In the data rows, 500 means zero.
How far apart are the two rows of each pair, measured in a hidden way? 0 means very close, and 40 very far. Two or three weighted sums of its numbers give each row a place; it is the straight-line distance between the places.
[289 528 570 431 350 512 369 664 716 371 571 591 498 394 491 696 319 449 513 423 430]
[617 497 503 696 421 261 438 456 774 381 610 737 428 287 467 448 647 455 203 279 643] >> 14
[527 579 605 359 458 606 642 596 384 436 463 524 503 532 568 377 577 502 452 469 374]
[490 662 725 412 437 288 446 747 636 561 586 366 388 535 724 425 503 285 303 401 417] >> 19
[638 389 303 719 470 448 501 308 529 520 524 597 458 479 460 552 513 604 555 554 627]
[499 606 688 347 372 409 479 819 664 467 519 553 426 495 636 441 509 370 308 332 350] >> 21
[321 299 422 363 513 787 557 758 697 441 497 702 607 410 230 686 340 576 588 193 549]
[744 263 273 688 505 631 516 318 362 608 254 521 626 481 476 477 525 657 627 719 563] >> 17
[444 584 536 490 290 564 485 644 532 316 519 739 537 389 497 524 417 578 323 323 292]
[470 606 567 512 574 372 510 424 507 457 604 466 447 501 467 433 620 446 386 466 548] >> 7
[798 111 102 765 596 524 353 345 336 729 233 624 719 491 466 509 508 761 613 590 468]
[610 376 339 641 444 556 472 521 553 567 320 595 578 508 403 538 480 688 388 525 449] >> 9
[482 634 534 427 673 383 654 328 323 622 657 265 345 762 563 462 600 511 609 602 626]
[400 595 515 617 415 288 341 500 766 319 689 740 470 291 356 556 505 470 218 224 524] >> 6
[572 500 462 543 640 389 529 372 412 595 517 401 482 608 471 434 632 524 460 570 575]
[429 609 569 319 775 433 753 383 327 636 716 245 328 805 518 465 630 493 678 523 673] >> 8
[496 530 591 396 381 681 544 542 364 478 386 388 527 491 636 477 383 437 676 702 408]
[679 279 251 809 352 531 401 362 622 434 387 758 588 266 396 574 454 636 488 531 604] >> 18
[598 585 685 293 573 531 687 651 393 536 444 406 461 635 633 276 700 434 409 486 435]
[476 574 628 399 324 597 492 659 493 467 452 440 477 449 674 497 345 365 579 547 386] >> 5
[277 553 568 460 367 450 359 663 734 372 612 607 485 392 478 702 327 446 452 379 434]
[522 560 630 327 499 580 638 621 435 441 474 522 499 546 567 377 595 472 446 441 418] >> 2
[465 716 559 432 770 209 641 313 394 633 797 230 247 829 546 440 707 455 503 514 636]
[448 545 575 359 411 654 580 632 450 372 485 600 534 471 505 474 468 528 481 411 364] >> 4
[734 167 138 761 503 621 417 380 386 686 186 571 693 509 410 563 449 791 592 662 471]
[314 558 578 454 597 525 417 503 561 381 571 517 557 398 332 510 498 426 443 386 518] >> 17
[648 352 341 673 457 616 516 364 473 533 299 547 576 458 433 527 486 654 537 658 553]
[372 524 614 393 385 538 448 692 645 413 508 542 521 452 545 587 391 427 514 465 421] >> 15
[364 543 565 502 219 573 338 634 647 417 470 505 518 331 615 680 197 391 619 584 423]
[439 595 609 412 616 436 562 449 433 514 582 348 452 607 540 436 598 426 494 566 535] >> 11
[369 709 612 512 725 133 420 411 571 497 774 370 371 598 410 428 686 413 228 343 571]
[581 421 429 534 469 612 543 508 455 534 346 528 566 521 465 457 505 613 493 566 456] >> 9
[760 196 197 667 516 596 435 411 295 654 257 629 696 510 509 486 498 740 576 566 392]
[517 669 694 442 589 159 499 676 712 481 688 520 390 563 530 363 732 384 73 193 474] >> 16
[442 653 575 373 527 344 596 595 569 463 734 584 310 641 513 493 580 500 376 253 450]
[427 539 603 448 210 682 382 620 485 497 375 308 516 401 749 620 138 299 812 792 407] >> 27
[302 440 565 267 576 684 594 706 621 396 598 619 551 420 347 566 453 444 562 215 578]
[505 513 621 353 384 733 542 560 334 559 343 245 515 522 731 494 309 323 823 801 458] >> 14
[468 609 633 399 612 493 551 482 394 461 509 415 501 535 486 364 623 434 419 491 475]
[486 603 547 477 619 379 571 366 437 534 633 400 386 599 500 443 618 484 493 515 594] >> 6
[322 552 623 463 55 653 245 800 692 442 451 409 494 281 755 775 0 234 764 620 363]
[498 611 628 367 543 474 603 570 460 450 553 489 449 553 525 385 616 461 405 412 448] >> 31
[352 387 449 454 372 638 444 722 732 389 498 724 573 363 345 675 327 575 469 275 442]
[853 59 72 780 556 592 392 297 299 743 169 591 749 484 480 509 506 759 679 659 502] >> 15
[475 510 674 189 606 615 712 774 508 518 514 499 509 584 519 364 623 413 469 294 480]
[633 538 607 443 523 445 613 552 509 483 477 535 454 510 574 333 688 434 367 440 521] >> 12
[473 489 515 473 399 634 496 520 444 470 411 453 553 453 550 527 378 459 624 628 460]
[330 467 566 349 368 673 481 688 609 379 475 574 549 407 497 637 328 453 614 463 444] >> 6
[384 396 449 515 297 631 360 642 674 410 428 659 597 344 484 715 271 529 610 513 406]
[701 363 404 566 609 520 552 428 372 652 330 442 561 591 533 392 622 577 497 615 521] >> 15
[428 623 589 448 468 517 511 517 411 363 528 543 525 481 477 418 536 505 350 432 362]
[524 636 719 336 348 408 474 839 617 504 496 482 407 504 726 413 466 323 347 391 363] >> 27
[498 537 540 462 546 504 539 460 423 514 495 430 500 538 509 466 537 484 520 562 493]
[562 520 521 535 534 504 546 382 459 455 484 500 494 441 506 405 593 473 491 564 592] >> 4
[490 337 430 470 499 702 571 541 530 452 445 628 594 384 401 551 464 536 626 437 607]
[210 636 629 457 730 372 350 457 560 396 687 426 545 452 283 474 593 365 323 342 542] >> 12
[608 462 395 548 600 548 610 342 343 649 414 362 491 680 478 479 549 632 610 705 552]
[467 477 506 575 266 566 389 512 627 409 444 561 508 297 589 602 315 408 599 597 512] >> 14
[568 477 523 433 510 623 621 527 385 521 374 468 535 546 522 412 561 548 517 588 456]
[525 588 677 386 411 552 501 606 408 593 422 226 458 559 765 445 396 280 643 706 447] >> 21
[636 439 365 614 555 495 600 282 397 582 495 446 435 574 514 491 563 585 636 652 629]
[397 527 577 315 576 568 613 573 495 498 593 454 447 592 493 519 495 470 609 426 523] >> 11
[408 767 545 482 780 71 583 310 518 622 926 293 186 834 496 510 702 486 399 370 641]
[419 524 449 634 587 436 362 372 502 491 463 441 567 479 325 499 541 548 362 545 504] >> 1
[438 582 595 405 591 477 540 493 450 514 550 378 463 584 540 482 539 441 526 566 527]
[471 628 593 500 459 288 430 632 725 388 634 684 421 410 465 448 606 441 173 208 459] >> 9
[571 588 666 300 540 524 664 648 427 493 465 484 474 596 613 317 671 433 400 428 421]
[455 618 625 445 595 444 469 506 485 456 521 443 507 497 469 366 619 427 367 471 459] >> 8
[580 573 431 495 693 401 724 212 290 681 662 257 280 825 581 484 636 550 722 679 661]
[530 607 601 336 634 529 713 456 311 561 526 337 416 689 598 356 641 468 570 585 530] >> 7
[456 529 646 298 555 515 591 687 536 484 529 483 490 554 534 436 571 418 429 361 470]
[459 598 595 448 240 630 473 645 456 392 444 524 503 416 657 532 292 447 544 553 303] >> 5
[495 658 563 392 686 397 710 339 259 631 673 260 328 790 603 403 636 530 589 599 568]
[592 470 454 694 416 420 451 352 649 355 538 707 477 267 439 488 564 495 379 434 643] >> 9
[490 564 559 517 519 442 486 423 515 433 543 531 474 426 448 447 571 454 426 481 540]
[732 252 256 758 467 572 482 320 461 565 294 619 607 392 443 496 530 661 556 637 595] >> 13
[356 653 598 537 654 332 372 376 514 426 617 425 502 453 377 432 611 403 323 462 551]
[638 557 630 408 533 440 615 591 498 509 482 523 433 525 605 304 704 423 331 422 492] >> 16
[581 490 442 568 650 377 513 370 433 604 513 410 492 593 461 434 629 550 445 568 558]
[601 355 318 745 298 455 361 520 756 360 490 875 555 233 388 603 455 614 336 314 520] >> 3
[353 552 563 575 25 584 175 743 709 437 446 456 488 240 730 788 0 270 703 635 352]
[427 600 565 580 664 381 409 302 476 432 566 420 492 434 385 397 634 418 379 530 582] >> 36
[553 599 696 360 527 463 585 604 425 599 454 250 440 625 714 363 555 332 511 619 475]
[475 676 658 402 644 226 546 536 552 528 688 405 374 650 523 369 720 426 256 355 519] >> 19
[653 429 319 574 664 466 636 243 271 719 496 335 414 767 523 491 600 639 708 695 607]
[901 0 21 781 646 612 389 284 194 851 105 555 798 556 508 484 528 805 742 717 461] >> 9
[423 595 529 380 594 487 640 406 394 587 645 308 335 741 593 571 484 494 730 621 551]
[547 581 591 383 451 669 659 536 275 424 426 493 523 556 590 373 546 543 504 556 359] >> 5
[337 762 561 492 807 120 544 259 417 621 894 235 236 804 449 484 683 486 435 479 668]
[755 59 90 740 517 600 314 412 382 718 196 639 753 458 486 600 413 768 669 607 432] >> 18
[498 475 503 559 237 670 373 572 487 560 316 340 527 417 685 629 151 405 743 791 410]
[535 578 632 349 601 531 650 502 343 520 488 376 462 610 573 339 648 452 503 557 495] >> 19
[436 569 640 395 300 516 425 745 628 463 473 500 478 444 662 546 352 361 477 487 376]
[659 336 298 897 277 407 348 320 791 311 519 908 516 113 366 580 499 578 354 382 704] >> 27
[449 590 630 395 301 540 474 725 598 413 504 552 471 415 622 522 350 392 460 398 357]
[576 427 460 529 467 628 546 431 397 510 366 472 577 467 513 457 493 517 613 653 528] >> 10
[520 456 427 612 664 479 423 315 381 552 415 397 585 525 409 437 589 542 475 628 529]
[529 659 581 384 774 389 696 300 244 656 624 181 348 818 589 367 699 451 605 669 625] >> 7
[384 749 562 494 588 184 537 365 477 660 868 207 163 783 643 606 459 454 606 533 638]
[475 561 636 410 296 666 457 615 419 519 371 301 478 457 761 520 237 290 746 734 419] >> 24
[540 688 668 331 652 253 662 614 499 586 676 400 290 752 621 340 745 441 297 353 490]
[487 618 535 555 643 264 482 394 538 506 667 448 407 569 453 450 642 462 345 422 582] >> 6
[450 564 596 437 530 598 481 432 378 496 426 345 540 495 538 431 480 425 611 703 492]
[577 389 342 704 437 444 397 548 669 568 385 627 561 486 355 587 479 689 293 435 441] >> 19
[502 573 568 472 467 523 565 496 436 414 509 552 492 480 516 423 545 501 431 462 442]
[230 481 532 157 717 603 742 660 595 529 835 492 354 690 338 673 457 478 725 145 658] >> 21
[351 649 599 533 556 344 329 498 628 360 591 552 519 388 385 452 554 429 255 348 460]
[378 585 629 464 272 441 334 735 707 429 528 504 472 393 644 620 282 355 462 450 382] >> 21
[323 537 467 622 365 445 269 560 728 339 561 702 572 279 338 641 343 505 325 328 444]
[440 508 605 348 444 654 569 600 446 445 422 466 532 497 563 504 449 452 632 606 428] >> 13
[393 500 629 355 298 757 458 704 483 519 404 303 522 430 709 618 147 291 854 673 448]
[311 703 659 495 708 236 342 447 543 420 659 406 496 495 364 378 678 374 193 379 481] >> 38
[536 605 547 433 672 469 671 327 322 571 577 310 392 702 555 406 627 479 621 638 595]
[468 728 512 413 841 268 722 184 256 708 823 123 179 973 564 469 683 502 698 651 665] >> 3
[553 506 473 554 328 577 510 549 490 359 465 711 550 392 497 487 466 594 391 432 373]
[564 459 470 581 439 569 511 410 490 438 441 560 532 378 488 479 506 505 537 571 567] >> 7
[417 496 587 373 362 687 501 617 498 455 414 438 549 454 604 577 309 397 697 629 438]
[605 420 417 575 552 544 519 372 409 533 396 498 566 491 476 450 558 558 541 602 533] >> 17
[640 260 296 646 435 643 444 443 450 581 292 569 644 449 471 578 422 657 620 656 492]
[401 632 626 508 277 471 313 610 557 520 518 293 424 441 731 617 187 259 643 656 435] >> 22
[451 590 599 431 580 527 515 474 420 443 482 432 531 494 468 406 574 448 460 538 487]
[454 524 552 427 500 559 543 543 530 428 526 543 517 445 457 493 503 456 494 432 522] >> 5
[518 727 479 374 848 279 862 146 180 799 854 60 91 999 625 499 704 542 809 703 696]
[568 399 424 560 441 684 519 446 378 571 282 420 592 528 519 534 418 581 641 754 470] >> 18
[373 574 485 695 477 335 264 362 710 299 601 678 530 227 306 530 511 478 273 355 562]
[449 647 579 504 617 302 498 432 538 482 655 448 410 535 470 439 633 431 346 422 551] >> 16
[420 485 625 304 406 777 552 647 395 548 381 286 515 484 675 544 257 309 852 702 490]
[757 212 224 719 505 599 461 321 366 625 256 585 648 441 479 493 527 661 635 666 548] >> 31
[536 654 679 388 702 289 609 517 443 592 610 311 395 698 585 326 758 375 317 459 535]
[289 501 555 369 293 604 450 821 753 253 605 836 539 327 399 666 328 518 371 98 322] >> 14
[390 467 441 588 287 508 350 606 699 368 500 702 574 308 392 661 309 540 424 372 420]
[435 529 472 612 661 392 361 322 441 503 492 412 566 489 359 442 594 499 390 544 527] >> 7
[379 714 470 441 623 251 625 316 437 677 884 233 116 891 616 669 459 508 739 568 616]
[628 526 452 572 580 445 652 232 403 541 578 434 362 562 537 439 633 511 611 646 693] >> 6
[496 324 290 658 357 621 405 566 667 497 364 696 623 401 295 676 338 706 438 451 442]
[565 467 395 581 594 505 587 338 374 639 449 379 459 665 455 511 537 652 574 664 563] >> 6
[752 285 295 677 535 589 513 286 340 613 298 533 593 444 506 418 587 599 622 676 603]
[513 512 469 678 419 372 394 399 703 328 596 720 468 269 409 504 544 499 323 350 603] >> 8
[615 486 502 554 541 554 603 325 408 473 439 481 501 431 527 380 622 474 556 628 634]
[462 696 552 433 629 319 640 390 367 558 749 371 275 756 557 471 612 545 481 471 536] >> 6
[602 440 435 641 397 528 492 377 564 407 462 631 510 314 467 481 528 509 474 540 624]
[479 543 614 316 494 608 628 647 482 444 487 537 515 512 532 436 539 463 491 415 432] >> 8
[203 704 635 582 508 279 151 453 627 394 662 368 499 361 434 555 377 300 338 482 469]
[682 367 322 610 631 503 576 292 312 695 407 406 505 652 491 483 573 666 630 684 576] >> 22
[335 558 562 518 316 559 295 574 601 400 471 488 531 351 537 645 255 380 581 598 406]
[435 708 467 390 725 277 735 252 348 706 880 212 140 970 595 590 579 515 744 589 650] >> 11
[472 651 503 498 639 316 613 334 463 555 738 415 302 678 491 505 607 493 520 469 608]
[458 656 557 431 512 432 607 495 404 451 653 510 381 621 542 488 548 580 423 419 426] >> 7
[493 521 504 546 706 480 472 308 321 559 434 325 555 557 438 393 630 469 493 662 552]
[332 759 565 497 813 126 513 262 435 603 872 245 256 757 453 478 678 468 409 456 644] >> 15
[405 651 571 485 687 366 512 321 415 511 630 331 437 608 446 443 604 463 493 555 573]
[391 515 484 573 395 494 354 522 614 397 517 610 565 345 396 584 392 505 417 433 459] >> 4
[670 239 211 786 310 591 286 473 523 625 256 594 638 367 504 667 257 637 623 667 453]
[791 121 120 748 560 622 408 349 307 745 160 549 735 538 450 531 480 789 649 696 473] >> 12
[378 535 540 501 424 435 422 602 729 356 635 705 501 331 373 590 464 467 342 240 498]
[509 586 610 385 435 596 611 618 415 401 483 581 499 508 559 414 548 512 419 420 367] >> 5
[574 393 442 546 431 639 523 446 459 484 371 525 571 429 517 514 469 529 632 659 536]
[412 685 618 463 647 206 478 508 600 473 754 473 361 590 455 443 660 438 242 302 526] >> 6
[562 385 439 540 407 668 468 462 391 558 299 416 581 472 595 558 369 518 711 750 473]
[510 776 554 385 813 91 747 318 411 739 923 196 87 999 608 462 741 491 492 444 636] >> 7
[631 563 649 406 643 411 652 509 434 564 486 358 451 619 617 276 743 408 390 542 547]
[659 517 572 426 642 407 618 540 414 632 448 360 480 660 596 316 722 471 383 525 496] >> 3
[617 523 592 507 583 348 564 558 543 546 518 464 460 561 547 346 704 451 302 427 535]
[391 552 609 344 403 546 521 779 667 359 576 716 491 407 456 520 475 479 366 201 380] >> 17
[811 90 72 774 548 620 397 331 301 780 154 569 752 527 438 534 483 801 643 681 465]
[858 34 40 806 575 601 365 318 287 795 132 596 770 508 459 523 493 823 667 669 460] >> 3
[520 394 518 401 545 699 667 493 486 448 466 544 529 427 455 457 548 456 646 476 644]
[417 596 636 443 407 594 422 492 391 541 422 208 503 482 690 500 308 282 716 778 472] >> 9
[538 661 621 358 778 328 710 364 303 685 660 192 304 856 624 331 746 456 527 594 612]
[513 273 390 408 593 765 613 571 435 569 374 534 636 502 394 522 469 580 690 467 569] >> 11
[609 404 386 644 507 499 448 408 496 522 416 583 566 432 445 492 532 599 474 527 533]
[551 344 375 630 377 584 436 511 630 406 426 712 570 321 407 585 447 565 508 450 547] >> 7
[589 480 458 662 459 470 468 301 576 401 488 611 511 296 449 455 582 489 442 529 651]
[415 599 512 603 427 310 366 474 748 332 664 712 462 309 375 537 531 472 249 265 541] >> 6
[475 680 551 362 627 365 688 453 415 573 719 399 268 774 568 480 616 520 528 433 517]
[588 628 712 322 644 370 665 623 466 558 538 371 431 673 630 266 750 387 301 427 466] >> 15
[426 594 594 413 596 441 542 477 456 513 560 373 451 589 536 474 560 444 514 551 530]
[665 304 259 838 315 479 379 343 682 402 430 814 566 206 373 579 468 614 444 475 647] >> 12
[572 424 364 649 516 501 463 416 509 575 392 502 543 541 376 532 503 653 442 570 506]
[793 183 172 706 658 504 407 325 275 761 280 498 672 574 492 471 570 727 613 626 491] >> 2
[534 409 393 626 384 559 446 473 552 434 426 622 574 369 446 553 421 549 503 526 501]
[614 400 384 679 435 509 466 390 539 439 435 630 547 360 442 509 507 556 479 533 592] >> 4
[438 473 474 538 378 575 438 540 558 430 453 573 567 398 463 566 388 501 506 492 454]
[501 608 595 421 498 538 607 521 363 443 510 498 490 545 545 401 563 519 434 476 390] >> 6
[521 614 675 350 582 419 565 621 502 479 508 468 478 562 548 305 687 401 302 405 438]
[488 688 669 397 640 232 540 592 560 531 671 435 370 645 535 341 737 416 226 316 481] >> 4
[363 520 573 331 389 676 551 769 565 299 577 748 546 395 432 536 406 534 411 193 329]
[527 369 414 566 406 624 501 510 555 440 434 648 568 368 437 549 455 541 564 479 547] >> 3
[726 224 250 618 586 636 475 348 244 697 228 469 689 541 523 474 522 658 699 701 485]
[641 434 371 609 564 503 597 294 396 577 486 440 439 579 513 496 564 567 639 658 634] >> 8
[570 614 675 380 621 333 583 625 520 556 553 396 442 634 593 311 720 392 276 405 472]
[660 404 436 595 466 533 537 467 493 508 384 575 548 438 509 428 576 538 473 556 541] >> 9
[464 561 635 430 210 711 401 601 381 577 333 171 489 448 859 591 104 228 888 896 426]
[458 533 618 310 458 603 606 679 527 417 509 582 512 486 505 461 517 467 465 360 433] >> 25
[586 482 492 589 483 495 543 350 490 431 484 561 491 381 492 424 590 464 485 554 618]
[431 504 608 343 375 710 513 642 449 509 411 375 532 468 642 554 298 348 747 645 456] >> 24
[156 764 633 603 764 126 168 333 619 347 770 402 507 402 233 456 638 354 108 325 511]
[550 635 565 370 662 495 735 284 200 715 595 92 308 871 693 466 528 432 853 813 613] >> 33
[289 445 568 283 402 680 520 795 703 358 568 691 560 376 398 623 351 469 530 223 449]
[302 415 586 187 534 815 678 795 553 379 548 611 581 463 373 559 426 481 624 208 475] >> 7
[494 602 641 410 672 448 539 448 393 505 493 339 504 574 538 320 658 408 429 556 510]
[539 365 283 749 393 516 377 461 639 501 372 676 591 404 318 625 399 702 378 490 491] >> 13
[675 335 358 578 516 610 530 444 366 589 315 537 604 513 486 437 536 633 557 619 482]
[749 190 152 870 408 521 368 324 566 551 304 750 630 317 384 571 477 726 496 549 576] >> 8
[456 508 456 637 500 442 349 392 566 390 505 582 571 334 366 510 512 495 410 494 538]
[627 489 291 589 704 355 643 215 324 742 639 331 304 845 522 560 592 668 688 638 623] >> 16
[606 420 446 589 500 565 540 365 438 482 410 512 544 441 500 449 563 513 558 620 572]
[636 176 154 798 350 568 299 471 608 571 289 740 671 351 373 674 345 751 526 531 471] >> 6
[515 403 476 417 506 702 599 538 430 534 359 481 581 524 478 494 475 556 622 589 502]
[758 276 225 597 724 533 590 239 155 817 346 338 552 741 582 446 606 687 788 744 553] >> 11
[269 752 593 525 788 191 371 284 484 498 775 299 405 616 368 455 649 399 322 468 579]
[345 516 581 351 508 545 525 680 637 415 597 571 498 461 426 557 455 447 475 293 484] >> 20
[569 602 682 293 537 507 671 668 452 506 480 482 452 607 622 305 681 424 362 412 407]
[577 439 470 501 491 633 571 408 363 505 368 446 569 495 519 442 505 508 619 672 519] >> 4
[397 572 545 525 533 493 409 427 499 417 501 482 555 413 420 481 509 460 451 503 489]
[489 611 686 356 349 390 448 836 715 455 543 581 421 479 647 458 499 373 266 293 340] >> 20
[579 146 178 661 491 668 423 545 592 572 332 745 688 390 289 654 389 714 566 388 535]
[398 499 578 410 324 677 463 601 482 467 390 411 547 442 627 593 282 405 726 694 432] >> 19
[809 197 246 643 650 464 437 409 343 769 272 522 675 600 534 442 623 676 526 557 450]
[367 559 623 458 100 666 292 752 593 477 424 361 499 322 768 714 0 241 799 675 378] >> 37
[518 566 575 440 530 520 577 482 454 449 499 481 493 499 517 398 593 464 462 507 501]
[612 479 519 469 511 491 568 616 519 554 401 532 513 573 521 402 609 556 352 453 423] >> 12
[664 333 335 649 526 573 494 361 397 587 332 518 608 485 453 463 535 628 571 644 541]
[454 364 508 305 622 819 691 582 378 533 391 435 598 560 430 482 483 510 717 522 562] >> 17
[366 537 624 407 178 715 346 746 553 485 423 314 503 350 767 692 24 229 845 690 420]
[564 397 425 628 229 654 321 546 485 585 297 398 558 391 689 638 147 432 766 771 431] >> 21
[292 475 538 451 268 615 357 693 723 320 496 657 566 318 480 734 238 473 559 444 396]
[421 485 506 588 202 566 332 568 674 374 466 580 506 252 597 672 226 396 601 566 477] >> 3
[424 657 606 479 685 318 485 392 474 495 641 372 440 585 456 406 648 436 372 486 546]
[498 604 582 445 649 414 584 418 389 542 559 329 454 623 514 392 633 443 488 570 552] >> 7
[484 536 572 420 435 555 528 607 517 417 491 579 518 465 499 461 506 477 447 425 411]
[394 521 563 449 400 572 453 563 590 386 493 559 513 416 513 589 397 466 532 494 466] >> 2
[530 606 705 320 428 413 529 783 611 483 512 530 435 542 653 394 578 382 314 351 376]
[542 485 536 481 343 713 488 504 338 594 291 250 540 502 688 532 273 394 799 865 461] >> 9
[479 537 648 276 501 551 618 750 556 468 509 546 485 543 545 414 581 429 412 336 422]
[603 429 392 547 389 584 476 550 407 442 405 707 595 438 523 493 461 666 415 410 312] >> 19
[315 776 518 535 744 71 491 285 544 579 954 352 210 740 424 560 613 534 393 358 648]
[365 630 594 459 558 322 440 532 607 454 675 478 412 535 478 544 527 435 370 399 498] >> 22
[388 682 475 404 662 269 674 329 463 626 875 295 152 885 573 650 509 540 708 516 614]
[535 431 351 679 509 446 432 429 573 565 445 550 531 513 358 567 486 660 385 517 503] >> 9
[572 440 381 570 588 565 593 357 349 639 395 373 511 649 474 484 532 644 592 698 540]
[609 418 395 576 470 661 552 447 396 543 299 508 582 532 454 491 481 666 539 659 442] >> 5
[560 389 384 600 443 632 496 451 466 534 323 525 597 475 436 534 429 613 548 629 482]
[468 588 533 256 791 517 819 359 268 677 696 205 281 894 559 483 614 493 805 588 654] >> 10
[477 586 591 413 439 465 526 650 603 386 568 663 468 437 491 450 549 472 318 268 411]
[575 416 385 595 433 637 521 478 450 519 313 563 582 495 441 521 452 674 481 599 421] >> 13
[434 561 608 343 411 531 555 741 629 365 564 690 509 427 493 470 515 479 345 230 376]
[499 569 549 504 512 465 535 434 490 442 538 512 486 450 469 444 579 456 439 485 542] >> 4
[355 504 582 334 513 562 551 663 596 424 571 559 498 472 438 541 471 453 485 337 487]
[633 318 304 681 531 572 420 345 410 574 315 530 636 461 410 494 513 643 547 631 513] >> 15
[649 195 172 734 413 591 372 494 591 548 318 737 660 380 365 646 389 726 520 475 482]
[533 564 619 420 557 426 568 580 481 522 506 425 473 572 566 382 619 432 380 470 476] >> 9
[749 248 268 598 555 636 508 385 229 670 244 522 674 552 540 437 538 685 630 646 429]
[679 279 250 844 351 521 381 371 637 433 398 776 599 255 395 590 455 634 475 520 607] >> 10
[459 545 520 543 475 461 461 472 565 416 550 581 496 405 445 499 512 479 417 434 512]
[302 496 563 441 223 633 350 706 683 365 464 567 545 327 580 740 176 417 653 553 381] >> 16
[508 649 578 371 732 389 731 346 279 633 659 247 318 812 609 406 675 504 600 595 622]
[327 434 587 259 455 780 568 726 551 451 482 487 554 449 490 615 308 385 747 442 497] >> 25
[769 246 270 592 580 644 519 369 190 700 220 479 679 570 567 431 550 686 662 674 436]
[330 515 574 424 391 546 426 634 624 408 531 541 507 433 509 630 355 444 554 501 440] >> 10
[239 403 572 230 566 727 595 782 689 371 639 671 557 389 281 617 419 437 583 97 568]
[696 117 29 914 388 552 281 428 593 660 210 762 719 396 267 707 343 894 436 521 429] >> 34
[445 477 467 555 375 550 411 554 575 406 474 612 565 368 435 584 365 515 483 464 438]
[456 559 556 351 592 573 660 416 336 584 527 279 399 711 603 514 503 470 757 717 542] >> 3
